Which row each row swaps with, under one turn or mirror
Vesom: [-30   6   1   8 -12  -2 -21  15   6 -14  24  41   8   2 -13 -27]
Loke: [ -4  -6   2  -3   8   6  -7 -19  23 -15 -14  -8 -15 -20   8  21]
zari: [-20  -8 -14 -19 -11  -6 -15  13  15  19  24  42  -6   7  23  -6]
basep: [-17  -1   9   0 -11 -12 -12 -32  33  -3  -2 -14  -6 -22   6  16]
fovik: [-21   8  -2  13 -15   9 -16  21   5 -14  27  30   2   2 -22 -19]
gof: [ -8  -5 -12 -20   1   6  -2   6  21  22  17  46   1  15  15  -6]
lunir: [-23 -14  13  -4   5   3  -9 -23  27 -15 -16  -6 -15 -27  10  14]
pim: [ -7  -6  -1  -5   4  12  -6 -29  34  -6 -13  -9   2 -18   3  18]
vini: [-26 -16  -9 -28   6   1 -16  12  20  18  20  39 -14  13  12 -17]
vola: [-17 -18   9  -7  -1   9 -24 -34  24 -16  -7 -10 -10 -13   5  13]
vod: [-12 -11  19  -6   2   5  -3 -15  24 -10 -16 -11  -9 -20   9  22]
neke: [-21   9   2   9 -18   5 -15  19   9 -16  30  27   7   4 -21 -23]
lubip: [-32   1   9  16  -2   5 -14  -7  36 -41  20   3   6 -19 -11 -10]
bil: [-13  -2  -8 -20   8   4   0  13  11  14  17  42 -11  10  25  -2]
bak: [-19 -24  12  -7   0  10 -12 -28  30  -5 -10 -13 -13 -10   2  18]
Kunu: [-16  -2  10  -7   8  11 -13 -32  26  -9  -4  -9 -20 -12  -8  25]
Venop: [-11  -3  -2 -30   0   6  -6   9  18  15  29  39 -21  23   6  -2]
rora: [-15  -8  -6 -21  -8  -1  -8  10  24  29  16  42 -11   4  23 -10]
magoz: [-29   2  11  12   5   8  -7 -10  26 -37  35  11   9 -22 -15  -7]
Nane: [-29   4  13  17   7   5 -10  -8  27 -32  31   8  10 -21 -19  -6]
ranad: [-17 -12  -2  -6  -3  -2 -19 -26  30 -12  -3 -10  -7 -30   6  20]
Natu: [-12  -6   3  -6   2  10 -13 -21  25 -12 -10 -16  -5 -18   3  25]
Rak: [-15 -13  18  -2   9   2 -13 -24  27  -9  -6 -17  -2 -20   7  15]
Zapi: [-20   5   5   3 -14   1 -18  22  10 -24  29  33   4   7 -22 -18]
nasab: [-10 -10   8  -7  -6   3 -13 -32  33  -4  -8  -6  -7 -27  11  15]
Bodop: [-37   0  17   6   9   5 -14 -12  32 -33  31   6   3 -20 -19  -9]
gavud: [-21 -21   1 -31   1   1  -5   8  13  23  16  39 -11  14   8 -10]
nimez: [-20 -15   0 -21  -4  -1  -6  18  10  12  10  45 -15  12  22 -12]
loza: [-16  -1  -5 -17 -11 -19  -7  10  25  26  26  40 -10   8  18  -9]
nuruf: [-16 -11   9 -22   3   0   2  21  14  19  12  42  -9   9  20  -3]
Piviv: [-12  -9  -7 -24   4   1  -7  17  17  18  26  44  -3  12  15   0]
liva: [-22   4   6   7 -20   6 -24  16   8 -15  26  29  -2  10 -21 -24]
Rutor: [-12  -8   4 -22  -3  -3  -8  20  12  21  20  34  -7  16  16 -14]
nal: [-34   9  14  13  13  -5 -12  -7  31 -26  26   5   7 -15 -24 -17]
rulu: [-41   7  15  15   8   6 -17  -4  29 -34  25   5   6 -16 -16  -1]
Fovo: [-22  11   9  12 -19  -1 -17   7  13 -19  28  23   6  17 -17 -24]

Swapped with pim: gof
Swapped with nal: Fovo
Swapped with Piviv: Natu
Swapped with liva: Bodop

